In the data rows, the value 128 means zero.
Here are some numbered points:
[108 100 100  89  82  87  84  82  80 103  90 108 137 149 157 167 177 163
 170 168 172 151 155 128] 0
[125 106  72  72  56  73  68  55  85  62  75 138 174 183 176 177 190 178
 172 170 169 150 150 128] 1
[123 119 122 125 119 112 139 126 136 140 142 101 122 105 110 107 107  99
  97 104 111 140 140 164] 2
[ 89 130  94 121 122 119 120 147 139 155 153 133 131 117 124 112 108 116
  99  98  76  92 131 133] 3
[118  92  99 109 110 112 103 121 124 122 138 160 157 170 134 122 118 108
 129 128 113 101 111  94] 4
[121 129  97  86  82  83  81  81  77  98  99  95 135 117 144 159 163 151
 153 151 155 149 162 164] 5
[138 153 145 142 155 150 137 148 149 147 129 135 112 125 138 135 138 130
 125 131 123 122 123 100] 6
[175 142 163 160 160 156 158 153 145 140 159  74 113 117 124 120 130 107
 121 104  92 123  95  96] 7
[172 155 177 175 172 173 167 162 171 159 125  69  64  63  57  64  66  73
  87 102 108 113 147 185] 8
[130 142 170 161 170 169 166 169 148 130 104  94  73  68  87  73  88  78
 100  81 113 113 138 174] 9
[133 141 133 146 136 133 143 129 147 133 139 152 128 131 121 127 122 128
 128 119 115 118 130 133] 10
[191 146 189 184 174 179 167 165 176 168 133  56  56  66  57  69  71  72
  90 102 111  95 121 182] 11
[191 188 188 181 183 179 181 155 157 143 131  83  93  98 102  96  94 102
 102 108 112 134 129 127] 12
[114  65  77  74  68  77  61  76  90  74 110 151 153 149 170 158 166 163
 164 163 155 138 160 101] 13
[191 190 190 189 188 188 181 163 133 130  65  57  56  56  57  67  66  77
  79 102 119 133 154 191] 14
[169 178 160 166 164 167 166 164 170 156 115  99  89  89 122 107 103 100
 110 114  97  88 124 114] 15
[128 119 114  99 104 120 120 121 111 120 106 147 149 145 153 147 147 150
 140 139 149 147 125  99] 16
[ 94  87 105  86  88  98  94 104  95 103 145 146 151 162 161 138 144 145
 139 137 121 110 102 110] 17
[128 153 161 167 168 171 154 156 157 126 135 108 122  95  64  90  99  84
  95  91 102  77 148 127] 18
[135 124 124 127 133 137 149 152 144 140 126 130 152 129 132 122 126 129
 119 123 117 108 112 112] 19
[154 149 167 155 138 158 158 174 146 115 148  98  71  96 102  97  88  82
  82 107  87 123 113 154] 20
[122 134 127 120 125 135 128 127 134 129 130 112 134 102 106 106 105 102
 103  92 114 126 128 154] 21
[ 96  95 109 116 109 121 118 110 126 116 150 140 149 151 162 148 154 139
 131 144 139 109 100 100] 22
[105  69  65  73  81  74  55  55  54  77  97 134 146 177 180 185 176 183
 191 191 192 184 127 141] 23
[111 120 131 128 133 125 135 126 132 130 150 148 133 137 133 137 123 128
 121 120 123 121 117  97] 24
[106 159 135 126 126 126 131 135 120 126 127 115 139 121 135 142 141 137
 134 145 136 150 138 140] 25
[158 159 158 157 165 149 165 145 151 131 130 107  83  89  79  80  87  99
  80  97  94  90 128 149] 26
[108  98  91 110 110 113 115 106 113 128 103 162 164 185 164 165 177 171
 168 164 168 166 133 130] 27
[173 173 180 174 178 163 168 155 157 133 127 113  86  91  84  89  89 100
  90  94 100  98 131 136] 28
[122 150 139 142 140 139 141 142 138 144 133 172 147 137 132 142 131 139
 134 127 129 119 124  96] 29
[110 100 117 115 103 104 103 102  86  98 111 126 139 162 169 179 185 175
 183 178 183 183 164 155] 30
[122  89  96  79  91  75  76  80  90 121 125 120 159 174 178 162 161 165
 149 139 144 133 107  89] 31
[155 142 147 138 133 132 122 121 121 133 118 118 130 128 120 114 131 121
 125 135 125 128  99 111] 32
[112 135 130 129 140 143 150 136 135 165 158 126 121 143 114 121 126 119
 113 128 111  92  94 109] 33
[132 115 124 114 141 132 154 139 153 165 171 132  67  93  67  82  71  76
  87  94 114 167 151 191] 34
[176 190 190 183 178 165 177 170 158 150  85  66  57  56  57  66  75  77
  79  88 111 114 184 191] 35
[ 88  92  77  69  61  58  55  55  73  55 103 112 177 158 184 168 160 165
 168 172 156 142 102 105] 36
[106 128 128 138 134 153 127 159 115 129 132 167 117 138 126 127 114 102
 108 110 114 111 110 119] 37
[154 190 167 162 162 166 145 148 147 132 129 146 146 127 129 127 126 119
 130 127 132  67  97  68] 38
[123  86 117 100 103  97 112 111 118 107 151 116 160 156 165 159 162 143
 162 153 144 142 121 101] 39
[ 90  85 118 121 139 127 133 114 128 156 181 131 136 112 141 135 105 130
 113 110 100  72 101 112] 40
[121  99  80  62  59  56  55  55  54  55  55  56 130 158 173 189 179 190
 191 191 192 192 192 191] 41
[137 143 122 135 147 145 140 139 132 136 145 108 141 116 115 123 120 113
 115 120 114 111 112 125] 42
[100 101 111 114 104 124  99 122 128 123 117 155 171 164 159 155 148 147
 149 150 140 134 143 107] 43
[124 125  98  57  56  56  55  55  54  55  55  56 115 145 175 189 190 190
 191 191 192 192 192 185] 44
[191 177 176 170 181 168 179 152 138 130 164 108 137 104 119 121 116 118
 127 111 123 110  95 100] 45
[142 109  58  75  57  59  55  55  54  61  55  97 127 169 173 189 182 190
 191 191 192 192 178 153] 46
[119 114 124 125 130 125 143 140 147 138 154 119 115  99  97  97  98  98
  89  95 107 114 119 149] 47
[151 136 160 139 145 148 146 136 150 129 136 145 124 124 138 130 116 121
 130 133 113 118 101 109] 48
[113 144 128 116 129 121 128 129 148 125 143 162 149 155 152 155 153 147
 131 146 140 111 104 101] 49
[119 100 100 106 113 104 108 106 112 118 149 168 160 158 145 143 141 142
 126 126 119 114 104 126] 50
[154 135 149 123 135 141 154 166 142 135 132 152 160 132 128 145 134 140
 133 135 125 125  99 111] 51
[156 171 183 164 173 166 159 163 169 133 144  95  92 101  90  99  97  94
  92 103 121 105 106 125] 52
[107 117 129 139 156 161 150 150 140 180 132 111  85  68  75  72  73  79
  84 111 100 136 172 191] 53
[108 105 107 105 114  95 117 115 122 143 146 143 164 133 150 142 140 130
 127 130 105 111  97 111] 54
[125 146 119 164 140 148 140 124 132 141 142 151 126 107 105  97  96  93
  92 100  96  89 130 159] 55
[114 133 122 136 132 126 131 135 135 154 120 185 152 147 145 165 145 157
 150 147 153 128 119  83] 56
[168 190 186 189 187 177 184 164 167 137 114  70  56  56  66  61  65  73
  87  87 120 127 173 173] 57
[107 119 104 105 111 103 100 102  96 103 117 141 175 172 158 155 179 179
 165 187 187 164 136 102] 58
[168 169 173 172 171 179 167 165 160 107 103  60  60  56  57  61  67  62
  72  88 114 140 168 168] 59
[119 112 120 112 118 116 118 127 117 132 134 141 164 146 170 170 159 146
 158 152 145 143 124 117] 60
[ 70  85  92 106 117 108 104 124 110 133 111 172 176 167 175 172 169 182
 172 167 169 192 161 123] 61
[104  92  96 111 104 101  99 133 131  99 140 166 160 159 165 158 139 124
 140 122 111 108 118 101] 62
[104 111  89 105 102 103  91  97  96  98 112 154 170 181 167 162 175 181
 173 186 188 175 133 102] 63
[106 108  97  85  87  88  79  86  91  95 114 116 151 166 157 164 161 160
 147 151 142 123  97 110] 64
[111 101 127 117 142 147 154 178 157 146 134  60 105  66  65  61  71  75
  86 114 100 131 170 191] 65
[115 136 128 117 111 113 110 119 116 123 144 146 158 147 146 154 158 150
 156 142 158 141 113  93] 66
[181 152 186 187 182 188 173 157 135 165 117 100 111  84  79  85  85  84
  99 109  87 119 110 165] 67
[ 93  88  89 104 105 103 116 108 133 130 139 147 143 129 128 123 128 133
 119 121 137 150 129 143] 68
[111 141 133 143 127 135 126 123 117 107 107 114 118 132 137 136 136 136
 142 154 148 132 139 142] 69
[113  78  99 101  91  96 102 109 111 104 131 144 154 164 177 178 175 165
 175 167 161 171 167 127] 70
[115  81  76  66  63  56  55  55  54  55 122  77 160 167 176 182 190 190
 191 191 192 192 182 156] 71
[147 131 135 148 131 139 137 145 157 141 164 131 121 131 112 127 110 122
 112 121 114  90 126 114] 72
[115  93  94  84  86  84 100 100  88  81 115 140 175 163 166 167 158 166
 168 153 160 134 146 100] 73
[147 154 170 173 163 159 179 161 163 155 109  99  61  56  83  74  73  80
  88  86 101 120 176 181] 74
[ 92  64  90  84  92  84  85  81  78  92 109 151 152 168 177 177 179 172
 176 181 171 178 161 168] 75
[142 136 152 141 157 160 166 165 159 147 139  76 109  89  92  84  86  91
  98 118 113 134 147 151] 76
[185 164 169 172 171 160 163 161 157 138 159 115 100 101  83 109 102 105
 108 107 109  98 148 138] 77
[150 152 157 147 146 160 160 146 141 137 127  98  91  89  80  91  86  93
  79  80  86 110 165 180] 78
[173 160 160 167 165 171 165 160 156 129  97  81  85  76  81  81  81  84
  95 101 106 125 140 160] 79
[166 148 167 158 155 179 152 156 142 157 155 141 108 123 112 102  94 114
 119 105 119  91 108  97] 80
[102  85 101  88  66  63 102  84  68  79 110 141 157 161 183 189 180 190
 190 191 192 192 192 166] 81
[131 115 127 119 128 141 129 123 133 129 138 145 135 142 147 133 124 127
 130 114  99  99 111 108] 82
[128  59  73  61  78  76  78  62  79  89 147 132 175 188 149 175 153 160
 135 129 125 112 114  59] 83
[ 87 105  88 100  98 101 105 109 108 138 152 153 145 160 143 163 138 137
 135 134 125 119 113 144] 84
[114  68  82  65  67  66  63  75 103  96  79 145 156 167 163 168 138 138
 135 119  96 117 107 110] 85
[130 159 136 142 136 153 156 142 139 151 121 109 133 120 109 125 118 130
 124 128 136 128 140 118] 86
[ 87 152 151 129 127 120 125 121 148 159 117 158 158 175 146 153 159 166
 153 147 136 114 104  96] 87
[ 93 120 110 116  94 112 105  95 105 119 115 123 174 178 186 169 181 173
 180 169 171 169 126 142] 88
[132 132 126 134 137 138 140 141 142 142 150 125 147 146 125 140 132 132
 125 125 117 115  95  88] 89
[122 130 109 119 129 121 118 120 104 115 115 127 147 145 136 138 142 148
 142 156 150 146 127 115] 90
[181 190 179 174 175 188 187 172 148 149 120  56  56  56  63  60  69  83
  77 103 104 127 192 191] 91
[ 87  80  93 101 111 106 131 115 137 141 137 139 124 113  93  97  97 106
  88  80 110 142 115 168] 92
[139 153 161 155 166 148 166 140 141 161 147 135  98  99  90  99 110 110
  98  93 114  93  70 144] 93
Which three points above are nearest to each new point by angle? Their numbers follow each, nearest first.
[117 128 128 130 138 145 135 137 136 137 129 147 138 153 141 138 124 129
 114 111  97 107 120  87] 82 24 89
[151 163 153 157 157 159 156 146 167 167 114 116 118 111 140 131 125 117
 127 124 108  95 126 108] 15 6 12
[138  98 133 127 141 136 126 124 143 148 131 133 164 142 166 161 156 143
 168 162 151 162 130 112] 60 27 61
[131 142 129 150 138 144 146 174 141 167 151 149 139 133 135 127 124 116
 138 123 112 119  74 105] 89 33 19
[ 94  95 105 116 121 124 121 134 138 152 164 159 158 133 144 131 135 127
 124 121 118  99 110 113] 54 40 4
[151 146 160 158 143 145 140 156 164 131 139 129 143 151 147 134 147 169
 135 121 161 128  97 110] 51 6 38
[102 120 107  96  93 106 122 128 123 139 164 153 171 135 146 149 118 138
 130 119 110  79  96 104] 54 50 62
[110 161 144 136 139 151 152 133 135 147 135 165 164 147 143 157 137 160
 154 130 132 148 112 118] 29 87 56
[139 138 153 145 135 136 143 177 127 147 150 149 103 116  97 107 100 100
  97 105  81 133  96  75] 80 20 93
[189 185 190 165 172 164 186 157 142 135 121 142  73  78  72  73  78  78
  86  83 103 112 135 148] 28 26 57
[ 73 103  93 110 104 115 128 114 136 123 170 106 143 138 146 143 121 132
 118 103  82  85 130  82] 40 54 3
[191 190 190 189 182 181 182 171 186 139  98  71  77  56  59  78  78  83
  93  94  91 125 129 150] 79 57 28
[126 133 132 153 141 146 143 141 147 136 164 116 106 123 120 111 125 111
 107 107 126 123 117 122] 52 93 20
[ 95 108 105  98 110 104 112 127 125 139 138 175 155 167 154 141 149 150
 140 156 140 120 101  82] 22 43 49
[133  99  97  97  88  88  98  94  92  91 120 147 129 142 150 150 137 132
 141 130 123 118 109 122] 85 36 64
[ 98  95  90  92  80 103 105 128 113 134 133 183 152 151 133 110 111 114
  99 105  86 126 144 152] 68 92 4
[152 157 155 163 143 133 130 135 164 133 120 148 147 126 132 130 132 130
 146 124 110  96  99 128] 38 48 10
[191 190 182 186 187 184 172 173 150 122 107 106  75  67  83  85  87  87
  98  95 113  96 119 107] 28 12 52
[118 135 113 129 131 135 131 130 124 128 157 128 128 156 124 148 139 132
 120 122 111 105  93  79] 89 24 33
[ 71  84  88  83 107  97 102 101 103 101 136 141 165 142 152 150 146 147
 146 130 133 101  94  74] 17 22 83
[156 144 155 152 155 142 160 151 149 148 154 148 112 106 117 117 101 108
 113 107 102 109 111 122] 80 93 77
[ 88 124 137 131 133 129 138 156 134 139 172 147 142 145 131 106 127 112
 105 116 100  80 111 124] 33 3 40
[ 87  87 107 100 111 116 118 115 118 121 136 159 158 136 155 160 154 131
 141 140 128  98 105 108] 22 17 62
[190 186 190 175 179 167 182 154 150 129 122 118  70  75  70  73  79  85
  85  86 101 103 141 152] 28 26 57
[139 155 125 139 123 132 141 142 142 146 133 159 132 150 125 135 125 135
 131 139 132 125 124 117] 29 56 10
[137 164 136 123 142 141 139 141 132 149 174 144 148 136 113 138 124 129
 127 142 112 120  75 119] 89 33 51
[109 108 144 122 134 129 123 139 143 122 129 165 131 132 147 135 149 147
 135 135 122 150  79 126] 49 87 56
[155 156 160 149 162 160 144 139 151 152 171 162 141 133 145 120 132 131
 128 135  91 132  73  88] 48 89 6
[ 85  99 103 126 119 113  94 139 127 139 148 151 178 142 160 150 151 146
 141 134 141 136 122 112] 43 60 61
[101 108 102 110 121 107  88 134 125 122 140 166 161 146 159 173 154 155
 158 145 154 138 103  69] 66 60 43
[103 136 128 134 136 143 142 137 157 148 155 148 126 130 126 132 131 142
 142 119 122  95 106 121] 33 10 29
[121 101 122 121 130 126 140 115 125 145 146 133 149 143 148 137 144 156
 147 149 137 129 122 115] 60 39 22
[ 94 104 104 103 107 125 116 104 118 133 155 149 149 145 136 140 131 139
 149 124 132 130 140 121] 84 17 50
[112  94 121 113 130 135 134 163 141 145 143  84 121  95  86  93  87  93
  98 108 108 114 148 172] 65 47 53
[117 125 137 140 152 153 148 147 144 168 140 114 101  80  87  86  84  89
  92 103 103 115 146 162] 53 74 65
[130 152 123 130 121 146 140 135 133 163 131 127 157 148 139 158 141 162
 160 153 148 119 131  82] 56 87 66
[136 139 124 121 151 145 134 144 150 165 135 164 133 131 143 133 140 138
 142 135 125 124 107  77] 29 6 56
[140 160 141 137 138 140 155 140 127 155 155 142 140 151 160 142 141 150
 148 138 128 131 112  98] 29 51 89
[ 89  79 102  93  88  94  99  94  99  94 139  96 162 176 167 163 163 160
 159 167 170 160 125  91] 39 73 36
[109 127 103 135 109 111 128 124 115 129 174 120 143 155 144 168 163 163
 155 170 152 134 127  85] 66 39 60
[125 130 112 122 120 105 122 127 131 110 146 151 171 173 170 156 143 167
 144 157 148 144 100  93] 66 60 49
[103 105  84  98  87  94 115 109 105 140 151 153 144 145 116 152 122 113
 107 107 109 102  90 156] 84 50 54
[ 87 109 114 119 115 124 126 114 117 130 151 135 175 157 154 174 165 164
 161 154 155 161 127 102] 60 61 66
[ 94  78  97  73  68  99  81  81  80 108 133 185 173 128 148 140 144 119
 127 134 108  95 121  85] 17 83 85
[102 115 116 111 127 121 126 138 127 142 140 139 142 121 122 116 113 115
 119 123 126 125 136 117] 3 92 68
[145 161 155 157 163 154 165 145 156 164 127 118 101  97 109 105 111 107
 105 103 109  86  87 130] 93 15 52
[156 140 142 140 140 133 150 158 147 161 128 142  85  83  80  87  84  96
  63  98  77 121 165 191] 78 74 53
[107 124 128 126 126 143 139 130 151 131 140 158 112 133 145 136 132 137
 123 112 119 107 105  75] 24 82 89
[128 107 114  97 123 122 126 121 133 144 150 141 128 129 106 110 104 104
 104 108 104 121 121 141] 92 47 34
[179 138 132 150 140 139 131 136 153 160 129 167 129 103 116 131 122 127
 130 124 113  98  93 114] 48 80 38
[126 134 132 153 147 145 149 147 156 146 141 120  82  97  77  78  87  76
  78  97 114 134 171 188] 53 74 34
[142 151 152 157 150 154 155 156 144 150 128 122 114 115 114 109 107 118
 108 105 114 113 124 130] 28 52 15
[ 84  94  88 100 102 119 119 118 125 119 129 132 130 118 112 116 119 106
 113 105 119 121 133 157] 92 68 3
[ 96 111 119 119 106 112 122 114 123 114 146 131 137 127 110 114 123 124
 128 115 145 139 155 149] 68 92 2
[158 155 176 163 159 174 171 161 174 108  93  60  56  56  57  57  61  60
  74  87 125 156 192 191] 59 57 35
[103 142 146 146 142 157 167 161 161 138 151 151 108 100  97 112  86 112
  93  98 106  88 105 132] 93 18 26
[165 167 165 166 165 165 166 158 160 139 125 111  93  86  98  88  97  92
  95 101 108 100 125 125] 28 52 26
[151 141 130  91 105 107 144  97 140 133 125 153 173 171 157 150 166 153
 131 101 107 156 104 115] 16 50 31
[110 101 111  93  98 103 129 125 107  90 155 146 168 155 151 153 144 151
 153 129 150 104 138  92] 73 39 83
[174 171 174 173 174 159 170 149 164 130 128 112  91  88  98  81  90 101
  99 100  97  96 125 141] 28 26 52
[150 140 143 134 141 123 111 129 120 141 125 172 168 146 143 167 145 162
 152 147 150 158 118  97] 56 66 60
[135 152 132 145 151 150 154 165 120 147 174 122 142 144 161 125 130 134
 124 119 116 105 111 105] 89 45 33
[ 97  96 103  97 110 120 126 131 125 139 168  92 125 121 102  93  81  95
  77  96 104 134 163 172] 2 92 47
[138 137 141 137 149 139 162 150 145 135 132 116  95 108  83  78  97  91
  78  96  93  98 116 143] 26 78 20
[167 161 161 163 154 148 137 141 154 154 134 158 143 131 128 130 130 132
 143 120 117  93 101 118] 38 48 80
[128 121 125 107 123 110 106 105 114 109 128 129 167 128 142 137 132 140
 138 119 120 120 102  92] 83 31 64
[157 154 157 162 163 154 151 162 147 148 158 104 123 122  99 104 114  99
  98 120  96  96 106 113] 52 77 7
[147 145 138 144 142 143 141 135 133 156 150 177 173 136 150 146 153 143
 150 134 144 123 128 114] 29 56 51
[154 139 123 127 116 117 119 119 130 109 114 124 136 134 137 137 131 136
 123 115 114 123 112 111] 85 83 64
[116 142 124 116 132 135 121 142 132 154 183 176 147 162 149 153 166 146
 141 160 142 137 111  95] 49 56 66
[105 103 136 132 148 134 140 127 144 154 176 135 142 132 143 145 119 139
 127 125 112  92 108 103] 40 24 33
[ 83 105 108 121 119 130 115 122 128 135 128 130 140 133 123 105 122 128
 121 125 126 152 143 154] 68 92 2
[129 123 134 128 127 145 129 141 143 150 122 147 164 139 144 151 143 139
 148 128 129 125 109 111] 56 51 87
[152 115 120 145 129 123 144 155 132 159 157 163 134 150 124 123 122 130
 117 109 124 120  98 108] 89 19 72
[191 190 167 176 179 181 168 170 171 146 104 114  86 106  85  84 108  92
  93  80  94 110 128 137] 28 12 15
[127  95 115 106 102 103 101 100 105 110 128 128 119 119 131 137 124 122
 134 122 124 116 122 147] 85 13 17
[107 139 128 126 134 126 117 151 138 133 153 151 144 126 137 149 137 134
 134 133 133 132 103  86] 49 24 56
[ 80 105 113 108 123 103 116 129  98 131 154 163 126 167 161 158 168 164
 148 164 150 169  76  91] 66 63 60
[ 99  75  86  67  71  69  85 108  83 107  97 142 163 172 154 145 136 153
 131 122 115 103 118 102] 85 17 83
[ 92 106 104 109 114 138 115 133 134 153 152 158 168 141 153 136 147 132
 132 127 124 106  98 119] 54 22 50
[130 160 151 162 147 163 154 151 149 137 138 109 125 109 111 120 104 122
 117 123 112 135 129 139] 12 52 67
[105 118  96  95 126 117 111 119 110 115 148 111 149 146 145 142 144 131
 144 134 111 121 144  88] 83 39 17
[122 117 136 135 134 144 135 140 141 158 142 129 166 137 146 140 129 130
 134 127 111 112  91 106] 89 19 82
[123 121 118 120 124 119 123 115 152 112 137 146 173 160 161 160 165 149
 164 156 148 142 129 107] 60 66 43
[ 68 134 123 144 148 130 134 135 145 140 143 130 139 122 128 137 127 120
 123 113 137  89 104  67] 24 89 33
[ 96  76  93  94 103  99 118 127 138 138 147 148 143 121 119 106 112 113
  89  95 105 115 101 142] 92 68 3
[143 151 153 145 140 146 129 138 125 111  98 103 131 119 119 127 128 119
 137 138 131 148 130 132] 14 12 79
[154 176 156 171 155 151 159 141 177 154 163 127 112 101 105 115 109 112
 109 114 105 124 100 111] 52 12 15
[152 143 158 158 142 146 134 153 165 136 142 147 141 140 142 137 141 157
 131 119 144 117  96 106] 51 38 6
[145 173 164 165 152 154 155 150 145 161 130 120  95 104  95 102 104 105
 100  91 109 103 116 138] 28 52 26
[191 190 190 189 188 185 174 163 136 114  55  56  56  56  57  57  69  62
  84 103 134 165 192 191] 14 59 35
[106 115 105 132 130 128 123 124 104 144 119 161 139 151 165 164 164 169
 163 172 158 141 101  79] 56 60 66
[188 161 172 159 159 155 125 147 152 154 146 173 166 146 132 158 145 161
 149 143 141 148 113 103] 51 29 6
[191 183 190 175 188 184 158 170 166 143 115 106  74  69  88  96  86  95
  82  93  97 120 118 129] 28 12 52
[103  94 100  86 114  88  90  88 114 140 124 112 164 183 180 170 162 169
 163 154 162 155 107  97] 31 39 64
[105 126 136 149 150 152 134 144 155 153 139 154 115 142 107 108 102  85
 103  96 102  68 120 134] 55 18 37
[108  88 101 119 115  93 112 124 138 133 158 135 167 144 154 160 155 158
 133 152 153 110  83  89] 22 54 39
[137 104  87 116 117 100 110 127 115 131 157 165 153 151 161 170 163 174
 185 187 151 133 117 118] 60 63 27
[125 140 166 150 158 159 149 157 145 141 116 117 102  97 118 112 114 102
 118 105 122 119 128 139] 9 74 57
[ 69  97 125 137 132 157 131 139 157 161 150 119 121 100  96  69  86  90
  89  82  83 135 150 191] 53 47 65
[127 138 154 152 149 145 153 136 145 145 165 172 144 147 147 148 139 144
 136 128 142 127 115  98] 29 56 49
[ 88  80  94  75  79  87  80  99  97 119  85 154 134 153 168 180 153 152
 150 141 148 124 139  97] 13 73 85
[172 175 168 136 141 149 146 145 142 154 146 155 187 145 117 127 133 135
 131 137 131 145  95  94] 51 29 38
[130 118 134 126 142 142 138 145 134 155 150 150 172 180 142 144 156 141
 145 153 146 125  89  94] 49 87 56
[118 118 127 127 133 148 131 140 147 142 156 148 133 155 149 140 141 133
 131 126 106 112 126 100] 82 24 89
[ 93  62  93  79  93 112 120 126 121 147 152 161 128 125 129 102 112  98
  93  90  88 117 130 142] 92 68 3
[191 190 190 187 188 159 157 169 159 179 157 117  99 124 100 101  94 116
 121 126 119 134 118 121] 12 77 52
[ 96  98 118 115 124 118 112 121 133 137 129 184 154 154 167 143 153 125
 141 139 132 119 138  85] 43 62 22
[118  90  77  78  65  80  71  59 105 106 112 111 170 149 159 129 151 131
 117 129 115 102 117 124] 85 36 83
[111 130 110 114 116 112 106 114 113 140 151 173 160 164 134 153 148 148
 150 142 139 125  99 102] 66 50 49
[146 162 156 150 151 150 161 149 133 147 133  79  88  99 103 105 115 122
 122 133 137 148 181 168] 91 35 57
[ 98 118 116 115 117 107 119 125 121 126 132 159 150 161 142 158 144 145
 133 140 150 144 116  82] 66 43 16
[ 95  88 105 112  95  88  96 111 108 109 137 129 154 155 169 163 171 159
 171 181 144 159 142 109] 70 39 63
[191 186 181 184 183 176 172 146 153 134 111  81  82  81  75  80  88  90
  91  88  98  89 133 140] 28 79 26
[147 127 143 144 144 141 153 154 145 144 177 126 118 121 111 114  95  98
 112  93 101  89 126 137] 72 77 80
[156 152 145 163 148 157 158 155 161 173 127  84 100  86 115 112  96  90
 101  90 107  92 115 120] 15 11 52
[ 93  90  82  87 100  68  78  70  65 105 127 146 135 165 175 165 181 176
 190 191 192 191 145 113] 23 63 75
[152 120 165 138 148 152 156 138 161 137 124 139 102 105 122 113 104  96
 123 121  98  98  91 123] 48 93 15
[134 143 132 150 148 144 137 140 127 157 130 130 118 122 140 133 135 133
 130 139 135 122 119 104] 6 38 29
[124 104 103 113  84 110 103  98 111 110  87 109 178 155 161 180 173 190
 185 182 172 171 123 137] 88 30 63
[135 150 162 147 140 158 157 174 177 136 124 107 142  98 110 113 106 100
 114  88 106  92  87 133] 52 15 18
[144 145 149 142 133 137 141 127 109 117 109 111 140 131 132 128 149 139
 135 144 149 139 118 113] 32 69 90
[ 77 117 109 130 142 134 133 135 143 131 167 157 132 128 112 135 122 119
 126 129 111  97 121 138] 40 3 33
[120 161 147 150 137 140 144 137 148 157 128 150 121 127 118 119 120 115
 112  93 115 110  99 115] 93 80 10
[115 115 137 127 128 142 142 135 135 154 111 167 143 151 131 132 124 129
 128 119 108 108  67 107] 82 89 19
[107 108  97 112 110 120 124 126 126 134 146 150 127 153 131 126 128 122
 130 120 125 113  94  85] 4 24 22
[ 97 100  91  93 106 109 120 123 148 142 133 139 142 165 146 154 150 142
 132 127 125 127 115  86] 22 62 54
[161 181 190 163 180 166 168 165 173 111 132  68  68  85  80  88  77  82
  85  94 132 103 120 139] 52 28 57
[118 119 125 130 120 126 143 146 140 148 155 143 127 106 112  95  99  94
 106 108 108 101 118 144] 47 55 3
[120 137 145 137 157 143 138 146 154 150 159 132 142 127 139 130 142 123
 143 118 115  97 113  86] 89 38 6
[153 145 145 149 169 147 151 136 128 150 161 132 137 131 124 131 114 136
 127 133 148 132  95 124] 45 80 48
[129 127 101 113 121 112 113 118 124 134 128  95 133 118 103 119 119 114
 109 111 113 102  89 138] 21 47 92
[ 97 113 119 135 153 156 146 156 153 154 104 116 111  69  74  78  88  77
  81  86  96 123 138 185] 53 65 21
[148 121 158 141 145 167 147 137 145 132 148 158 134 134 145 131 132 132
 142 109  99 103 129  92] 48 82 80
[162 150 144 146 136 136 135 124 124  91  93  71 101 107 109 123 125 122
 127 129 133 135 140 136] 14 59 79
[165 160 160 158 167 169 164 164 157 132  88  88  93  83  82  76  76  92
  94 105 112 107 134 159] 79 14 35
[155 160 144 149 144 140 139 145 169 150 159 153 121 126 134 136 140 137
 142 130 125 127 116 113] 6 48 10
[108 117 132 145 131 142 141 148 156 153 143 156 144 109 117 125 115 105
 119 105  83  98 123 109] 3 72 55
[139 161 161 157 162 152 141 145 169 120 128 187 141 123 127 134 128 128
 130 137 128 118 115  95] 29 38 48
[128 136 125 131 143 137 146 113 140 163 127 130 124 117 101  91  96  93
  93  90 105 107 137 137] 55 47 21
[106 113 114 139 123 132 132 125 140 125 158 134 128 151 147 134 148 133
 121 133 134 120 100 101] 22 24 49
[141 178 165 162 161 170 161 154 145 133 131 126 111 104 109  98  94  96
 103  93  96 114 121 133] 28 52 26
[ 79 105 115 105 117 107 123 124 149 165 108 119 152 141 110 126 131 123
 128 120  89  89 119 130] 3 54 40
[122 129 140 142 124 133 154 138 139 145 164 150 131 116 114  92  95 100
 119 117 110  96  87 121] 93 33 80
[134 126 107 110  96 114 106  96 118 102 106 128 142 148 147 150 151 148
 140 136 146 130 129 128] 1 46 36
[100 109 100  95 121 129 136 119 143 140 127 132 127 103 104  93 107  89
  94 107 111 115 141 156] 92 47 21
[155 172 158 146 142 155 148 148 170 159 127 153 133 120 135 145 133 132
 139 135 130 117 133 121] 6 38 29
[133 151 166 174 165 149 151 155 133 136 180 167 134 133 131 152 125 129
 124 128 131 126 122 100] 29 6 45
[112  89  91 113 126 128 116 117 114 153 148 131 140 119 116 108 115 109
 112  94  91 119 101 127] 92 3 40
[166 160 161 164 160 164 150 143 122  93  87  93 101 106  94 104  98 105
 109 129 130 150 175 154] 14 59 35
[ 95  69  88  94  78  90  85 108  98 100 118 162 155 168 180 189 186 182
 178 180 166 175 188 144] 70 75 81
[110 133 120 135 123 132 115 121 108 103 104 114 127 129 143 132 133 142
 132 133 121 130 158 149] 69 41 44
[108  64  74  67  72  76  55  60  90  57  89 155 154 146 189 178 187 180
 191 191 186 179 192  96] 13 0 1
[179 184 183 177 168 165 175 167 171 141 128 101  95  90  89 105 108 105
 113 111 107 120 119 130] 12 28 52
[135 149 136 135 143 131 136 137 141 138 144 125 134 136 137 130 124 135
 129 133 131 125 121 116] 6 38 45
[148 154 157 158 148 147 139 147 154 165 126 135 131 119 125 119 122 122
 114  99 112 112  96 114] 80 93 15
[191 190 190 189 186 183 181 172 136 137  61  77  75  63  68  66  69  76
  86 102 117 119 138 177] 14 79 35
[115 110 120 128 109 123 113 110 136 142 134 155 161 164 148 145 154 155
 151 151 140 138 121 102] 43 27 66
[139 131 128 131 133 129 132 128 128 134 147 182 147 143 150 141 155 147
 132 148 137 131 155 122] 56 49 29
[105  84  69  80  88  78  91  87  85 102 142 177 162 171 152 146 138 144
 118 121 112 110  88 142] 50 17 84
[108 136 136 127 124 128 134 131 133 113 141 149 129 134 129 126 132 130
 125 114 123 115 128 104] 24 29 49
[ 78 108  70  95  98  88  98 138 137 168 165 143 155 130 131 123 116 119
 103 100  77  94 127 139] 3 54 84
[112  74 105  89  95 108 110 110 118 150 154 175 152 146 159 144 129 129
 130 137 112 105  85  89] 54 50 4
[150 133 140 151 139 131 161 127 135 168 131 150 165 161 145 145 151 142
 143 150 147 118 101  82] 56 29 87
[144 141 142 152 137 144 134 123 158 131 148 135 134 157 141 158 161 149
 137 158 134 138 105 102] 49 87 89
[152 152 142 141 137 128 120 129 120 117  77 110  96 103 110 110 126 127
 134 130 134 138 152 184] 14 35 91
[143 149 129 159 148 149 141 134 144 138 143 157 143 128 126 115 120 118
 117 123 127 107 120 136] 10 55 80
[102 120 102 119 115 123 122 117 122 134 139 138 146 163 139 156 148 145
 136 134 120 122  96  83] 22 54 49
[147 137 143 127 128 136 122 122 114 129  93  87 109 116 114 126 123 131
 127 139 131 124 153 148] 14 35 91
